In the rows, 128 means zero.
The rows below come in pairs that one turn or mirror swaps. Which row does each named row swap with?
The rows were stretched afterwards, more along some directions than others.
Dek: [124 132 133 121 137 152 157 116 166 107 131 101 162 134 137 132 140]
gines: [149 149 123 137 141 148 111 131 145 132 132 146 171 137  96 108 133]
Kaza: [102 116 119  97 124 147 120 149 148 145 108 134 158 163 134 126 138]
vek: [121 125  99 126 130 170 126 162 166 146 116 121 151 149 155 117 164]
diza: [128 137 130 135 146 174 128 132 141 120 157 130 133 136 146 164 159]
bal: [118 121 142 112 134 152 144 113 166 111 135 107 159 133 136 141 147]
zeg: [107 134 118 147 141 156 144 114 130 137 145 145 127 125 121 125 181]
kod: [120 129 109 123 143 157 135 160 165 153 120 130 144 139 152 117 175]
rizu: [137 147 116 138 149 183 132 140 149 112 150 132 153 144 140 158 144]
napi: [122 144 121 127 155 188 132 145 146 121 139 113 142 147 145 151 153]
puger: [122 147 126 120 160 178 146 150 144 123 134 109 140 142 151 151 151]
metor: [130 119 110 118 108 172  97 139 155 132 143 154 183 176 105 135 127]
Rof: [129 137 123 129 148 175 127 130 143 124 152 125 146 138 135 160 145]
Todu: [138 126 117 122 125 164 104 132 153 133 131 150 191 173  85 125 110]
geruz: [114 127 121 148 137 151 132 111 125 137 141 146 128 120 123 134 178]
rit: [125 131  95 127 139 148 134 164 164 146 114 139 146 143 152 102 164]
buvu: [122 130 118 109 137 142 153 168 136 134  98 121 164 164 138 109 133]
bak: [141 147 125 144 159 183 129 129 144 121 149 128 149 138 132 165 147]
vip: [118 115 146 117 127 156 140 126 150 128 130 137 170 158 141 140 138]
mopi: [131 127  94 130 128 154 109 162 158 155 122 138 148 144 142 114 154]
puf: [124 115 122 103 141 140 145 156 134 128  98 132 165 171 129 100 123]
tiset: [141 134 112 121 113 159  99 142 152 137 134 139 191 169  97 134 113]
naf: [133 119 108 117 123 171 118 159 142 122 117 136 173 154 126 124 134]
Nepo: [127 125  97 132 131 167 120 155 161 154 121 140 153 146 139 117 160]
Voret: [141 126 105 136 135 146 118 144 160 139 124 136 143 135 141 115 153]
tivi: [124 121 144 117 121 146 134 130 156 124 127 131 164 157 136 131 130]
Dap: [146 145 134 145 144 148 115 111 141 129 140 148 166 138  86 119 138]
kul: [146 140 125 144 133 152 111 128 136 126 138 155 158 141  97 113 135]
Duli: [132 129 110 102 140 127 140 167 144 136  92 119 169 163 131  96 120]
lomu: [126 124 101 125 137 145 135 154 152 148 116 127 141 135 153 113 160]
zupi: [130 134 124 124 152 176 134 148 141 117 138 119 143 147 152 153 140]
sel: [121 131 136 122 139 167 163 127 172 103 126 100 164 139 154 139 148]
Dadu: [143 149 124 148 138 154 116 122 140 124 138 141 164 145  91 116 132]
luv: [126 131 144 117 138 161 149 108 168 103 137 103 164 132 141 145 143]
leba: [119 117 140 120 127 151 148 133 157 120 122 124 168 162 136 120 136]
teb: [122 118 151 121 130 151 146 120 154 123 131 129 169 153 132 138 145]
kes: [137 119 114 124 121 169 105 137 143 131 139 151 187 174 101 141 116]
lepo: [109 143 114 150 145 165 133 122 139 142 144 151 130 125 117 121 188]
Vuf: [107 131 121 144 136 157 133 113 133 144 145 151 128 121 128 128 192]
vur: [134 132 111 107 140 135 145 163 140 122  93 118 160 163 141  99 121]

Vuf is swapped with luv
lomu is swapped with Rof
naf is swapped with Kaza
tiset is swapped with puf

The rows below come in pairs that one turn or mirror swaps. Which row does each named row swap with?
The rows were stretched afterwards, more along some directions than others.
lavel: [138 115 141 119 148 122 106 120 132 104 109 108 127  99 142 125 128 135
 133 131]
Ganal: [107 114 121 126 136 125 102 178 134 141 140 122 117 101 132 157 118 148
 152 136]
Voki: [119 144 131 126 137 137 109 126 127  89 149 135 122 162 139 117 134 130
 127 142]
Gep: [134 102 148 135 123 115 109 172 133 109 153 142 118 104 150 113 125 160
 165 108]
mubi: [121 101 155 148 154 102 151 146 131 147 155 107 145 133 108 122  98 136
 154 133]
mozi: [138 120 135 134 133 110 118 154 183 131 133 144 106 126 113 117 122 147
 119 115]
Fuvon: [110 103 121 152 143 120 162 157 133 167 130 119 147  94 114 134 111 182
 148 110]
lobaz: [115 110 122 147 146 137 151  91 136 166 125 112 162 130 137 125 107 163
 162 125]
fafun: [105 152 132 141 124 168 120 121 114  92 150 162 143 127 144 116 122 141
 131 123]
lanob: [122 144 158 109 131 150  98 128 132 135 138 124 128 114 131 125 147 137
 114 129]
Zib: [125 129 109 154 139 130 149 143 136 162 135 129 123  94 137 150 109 147
 141 125]
Zarud: [133 133 147 156 137 126 118 126 120 113 109 154 156 114 155 112 128 133
 148  97]
Bave: [139 121 135 117 121 133 117 127 179 139 141 135 133 104 121 104 129 148
 132 126]
fuv: [130 115 126 174 137 126 171 106 120 146 120 125 158 114 134 132 102 142
 148 128]
sir: [137 150 127 119 146 145  95 111 133 133 136 131 160 127 167 118 131 151
 152 106]
zaru: [106 104 168 105 146 126  92 146 134 154 157  89 157 124 117 126 133 164
 155 128]
rezok: [130 131 136 116 127 154  93 110 144 106 146 143 161 144 147  99 146 133
 127 108]
tuv: [133 105 139 132 112 147 128 118 152 163 115 135 153  99 129 117 116 148
 149 117]
duv: [161 130 119 164 149 115 130 132 136 124 129 138 127  93 159 113 117 152
 141  90]
ped: [104 119 121 138 132 131 108 171 131 133 170 140 142 134 123 123 110 175
 163  86]
Niva: [135 129 114 127 132 145 133 103 148 112 121 130 128 104 135 111 120 131
 118 131]
gira: [131 135 164  91 143 123  80 159 133 123 162 115 139 117 138 108 138 146
 147 123]
bop: [126 136 149 135 146 118 121 158  89 121 144 125 149 128 152 131 121 133
 149 133]
Boba: [115 130 159 128 146 137 111 116 121 120 117 129 180 156 130 116 125 126
 139 125]
fab: [132 127 168 126 132 117  79 156 131 102 179 146 124 139 131 101 128 147
 145 104]
dedu: [142 157 151 108 149 134  90 120 167 116 145 141 139 124 149 110 146 162
 120 106]
bar: [123 103 150 143 166 127 141 116 121 150 131 100 175 140 146 126 121 136
 157 114]
laru: [116 129 128 119 107 140 132 139 145 142 155 160 111  94 117  93 132 148
 110 140]
gop: [118 126 106 144 124 153 139 107 125 138  96 134 139 107 135 129 131 143
 121 155]
zubul: [109 103 134 163 124 159 148 101 128 118 104 130 146 125 116 124  93 128
 143 117]
Legu: [117 114 114 125 130 132 106 131 149 134 165 117 109 108 118 112 135 185
 131 132]
Gad: [119 111 121 153 140 102 166 127 139 138 150 127 141 133 107 104 113 161
 146 131]
fav: [118 138 131 124 113 166  99 111 131 106 131 156 167 126 153 108 134 144
 151 131]
Kef: [112 122 122 159 130 136 163 133 112 144 156 124 143 156 116 122 109 130
 154 125]
bifor: [144 139 117 129 150 115 151 127 150 155 131 118 121 103 123 106 139 141
 112 128]
gure: [144 108 125 129 124 133 123 146 163 115 118 145 124 100 139 105 121 161
 148 107]
tibo: [144 142 143 158 159 107 137 125 120 144 145 131 157 130 150 121 144 146
 137 100]
puleg: [145 142 136 137 146 117 132 126 132 102 109 147 149 127 138  95 129 139
 133  99]
boz: [138 137 139 126 135 143 130 142 138 119 109 151 137 122 135 123 128 111
 108 115]
lisin: [125 131 140 126 146 127 142 114 116 160 110 109 177  94 137 124 126 149
 151 146]
fev: [132 138 148 126 153 104 113 125 138 136 170 122 153 117 133 106 148 187
 135 114]
Saz: [133 121 139 147 153 124 128 146 130 119 156 126 126 133 132 127 111 143
 150  94]
todun: [150 120 162 120 131 120 109 168 140 144 148 148 120  99 150 111 146 126
 114 113]
nisel: [138 138 150  90 132 117  89 182 138 112 169 140 113 103 138 101 143 159
 133 118]
Gib: [143 125 160 129 129 115 106 151 117 101 127 141 128 128 151 113 136 121
 135 144]
Lapu: [112 114 136 119 146 118  78 143 159 117 165 127 156 147 131 108 131 177
 149  88]
Zufed: [115 128 139 133 152 131 135 149  96 140 130 114 165 119 147 139 115 154
 167 123]
tavi: [128 119 128 118 122 117  98 161 130 123 186 132 123 107 138 109 122 172
 157 134]
befa: [117 106 155 111 154 117 127 143 154 168 109 101 175 105 129 130 137 169
 149 118]
Buno: [110 160 117 132 136 129 127 143 100 112 178 152 131 118 135 100 134 150
 120 124]
zoko: [112 124  99 146 138 143 135 141 137 139 132 134 154 109 130 123 113 153
 131 113]
kuf: [122 115  96 161 121 154 148 129 107 143 137 132 131 119 145 134 105 137
 138 124]
pof: [160 136 149 120 131 120 137 118 148 141 127 128 133 132 126  98 144 121
 104 120]
Zunu: [152 106 172 130 122 135 119 135 142 142 110 135 141 102 139 121 108 105
 135 129]

Niva is swapped with Zib
Gib is swapped with zaru
Voki is swapped with lanob
gira is swapped with bop
todun is swapped with bar
Gad is swapped with tuv

The rows below come in pairs that one turn or mirror swaps. Which row does each named row swap with?
The rows were stretched afterwards, more along some directions than others.
Som: [126 127 135 111 139 137 133 133 137  79 102 137 157 119 158 109 128 115
  90  84 157]
vof: [114 140 131 124 146 125 168 110 135  94  85 126 176 153 161 122 128 117
  85 108 152]
gasin: [ 98 127 131 190 141 108 131 120 130 126 117 109 143 137 154 104 184  97
  77  73 152]
tuk: [132 108 117 150 144 147 110 165 140 100 132 129 139  94 153  94 172 121
 103  61 156]
Fabu: [125 147 160 164 107 130 146 116  96 108 124  89 168 185 126 113 171 104
 102 137 153]
posi: [133 127 146 128 104 154 127 126  97  99 117 130 180 173 123  90 154 114
  92 136 168]
Dez: [127 109 113 162 140 150 104 161 135 111 136 127 138  93 145  88 178 117
 102  79 142]
lom: [118 116 135 127 153 148 135 155 140  95 120 120 151 106 165 102 149 110
  91  63 149]
balap: [116 138 160 154  95 131 147 121  96 102 113  85 179 185 139 110 169 110
 108 148 152]
sur: [110 103  93 203 138 126 137 145 135 121 131  88 146 124 142 130 165 106
 120 120 158]
gaz: [116 147 123 154 134 118 161  92 124  99  92 130 177 167 124 124 129 103
  85 136 155]
gisiz: [136 126 144 125 107 155 125 123  97 100 118 133 178 167 119  84 155 112
  97 129 163]
gese: [128 123 140 114 147 138 144 133 128  87  96 125 168 114 161 113 142 107
  92  74 154]
befoz: [119 134 161 158  97 130 158 116  95 106 113  83 183 188 141 104 174 102
 107 147 156]
ravem: [116 116 142 154 106 146 137 134 112 104 113 103 172 129 145  83 178 109
 121 128 132]
por: [101 125 138 180 140 106 125 118 130 124 114 107 140 130 154 103 190 103
  79  86 150]
rorak: [123 154 158 156 123 148 161 130 122 108 123 133 163 149 122 105 161 118
 102 116 155]
Nafom: [124 113 117 134 149 146 119 156 141  98 124 130 149 107 153 117 149 123
  94  76 152]
davel: [112 140 114 154 136 126 160  96 125 107  93 134 178 161 121 122 129 108
  89 142 163]
Fafu: [113 131 131 171 137 103 126 105 130 119 109 106 147 139 150  98 184  96
  77  88 151]
Nufi: [116 136 125 120 150 135 154 116 133  95 101 129 165 138 145 113 121 100
  81  98 148]
vova: [131 130 142 123 105 157 131 129  97 102 121 130 177 175 121  94 150 117
  95 132 165]
nunu: [112 124  96 209 144 123 129 128 136 133 133 132 136 131 117 126 167 116
  93 115 175]
redu: [124 131 113 210 131 119 106 141 128 134 153 122 123 143 112 121 186 119
  97 104 186]
rap: [121 139 154 165 110 129 155 116  96 106 115  81 176 186 135 113 171  99
 104 143 153]
rif: [122 141 153 185 113 121 133 120 103 118 140  92 149 178 123 125 180 109
 100 122 170]
lese: [142 121 138 150 147 114 113  98 125 104  98 133 153 125 148  80 174  97
  78  82 157]
dogun: [128 124 137 122 140 144 130 144 137  81 116 129 152 115 156 105 141 112
  90  73 156]
vusum: [129 131 143 127  99 154 128 127  97 107 123 127 183 179 121  93 158 123
 102 134 164]
betib: [123 117 105 201 147 121 143 133 141 117 134  89 135 118 133 134 166  99
 121 111 162]
let: [147 122 128 149 141 109 101 105 118 105 103 125 156 131 140  92 176  95
  79  89 167]
gomi: [123 148 155 167 133 146 165 127 120 112 122 126 160 142 121 123 166 123
 105 112 155]
nikot: [ 93 127 140 175 129 121 126 136 130 119 117 113 146 133 162  99 187 108
  78  80 153]
tolon: [120 112  93 213 153 125 137 140 138 123 141  94 135 119 131 132 166 100
 114 109 156]
Buvev: [122 104 114 161 146 152 109 162 137 111 133 124 141  86 147  93 174 119
 105  73 143]
Rupos: [125 142 162 167 105 124 150 116 105 106 123  85 161 180 134 115 175  98
 107 134 167]
puni: [100 124 138 174 129 111 120 126 131 116 119 108 142 129 163 104 188 110
  84  73 148]
sesi: [110 139 126 138 136 124 170 108 133 100  95 118 173 157 144 122 130 102
  87 118 158]
gafiv: [113 109  92 194 137 122 128 147 137 118 136  85 141 118 140 130 164 110
 122 113 155]
lun: [115 111  93 206 145 123 134 144 133 119 136  83 140 128 138 131 167 100
 115 115 157]
Peve: [147 131 150 125 112 145 124 118 101  93 112 134 176 167 126  85 164 115
  92 117 169]
gos: [122 135 123 161 144 100 114 110 137 110 102 119 146 140 162  97 174 110
  75  89 153]
Zabul: [123 126 106 214 134 121 102 143 131 132 152 123 120 135 113 122 181 115
  93 109 182]
Rati: [108 156 161 155 113 138 146 128 113 113 118 126 160 159 130 112 167 126
  90 114 156]
vapu: [129 143 159 172 103 125 139 120 101 114 130  95 157 181 125 116 172 108
 102 135 169]
Vamap: [131 133 110 205 159 126 151 131 141 119 133 107 139 117 124 129 161 104
 114 108 152]
vopib: [115 121 111 207 136 124 112 132 127 137 153 120 126 134 112 122 186 117
 102  99 176]
Vib: [127 118 107 203 148 125 136 136 140 119 137  99 132 105 128 138 164 112
 120 108 153]
mone: [148 134 149 134 138 133 124 107 112 110 102 134 172 153 134  81 172 106
  80 100 152]
dakuv: [121 148 160 161 135 148 167 122 114 114 117 124 164 146 119 122 161 120
 101 113 150]
givif: [110 141 123 146 142 122 170 102 129 107  93 127 172 159 130 125 126 105
  88 134 160]
rivoz: [121 146 120 145 133 121 165  94 127 102  90 134 180 168 127 116 123 106
  90 136 161]
Zel: [149 125 132 147 146 124 117  94 116 103 105 128 165 142 128  84 168  96
  81 111 157]
gurov: [151 124 134 156 147 121 116  96 120 104 106 130 156 134 132  79 173  92
  80  88 161]
lipu: [128 127 131 162 151 111 117  97 126 115 108 121 149 130 146  83 178  85
  68  84 143]
zived: [122 109 114 161 135 153 113 166 138 112 138 125 148  96 150  92 177 124
 110  81 142]
Duguk: [101  99 113 158  90 145 126 153 109 108 135 100 163 162 136 111 153 113
 119 143 175]
Bisu: [123 102 118 155 137 156 107 165 135 105 137 128 141  91 148  88 173 115
 105  75 146]

sur is swapped with balap
rivoz is swapped with puni
gisiz is swapped with Bisu
Dez is swapped with vova
gese is swapped with let
Fabu is swapped with tolon
Duguk is swapped with ravem

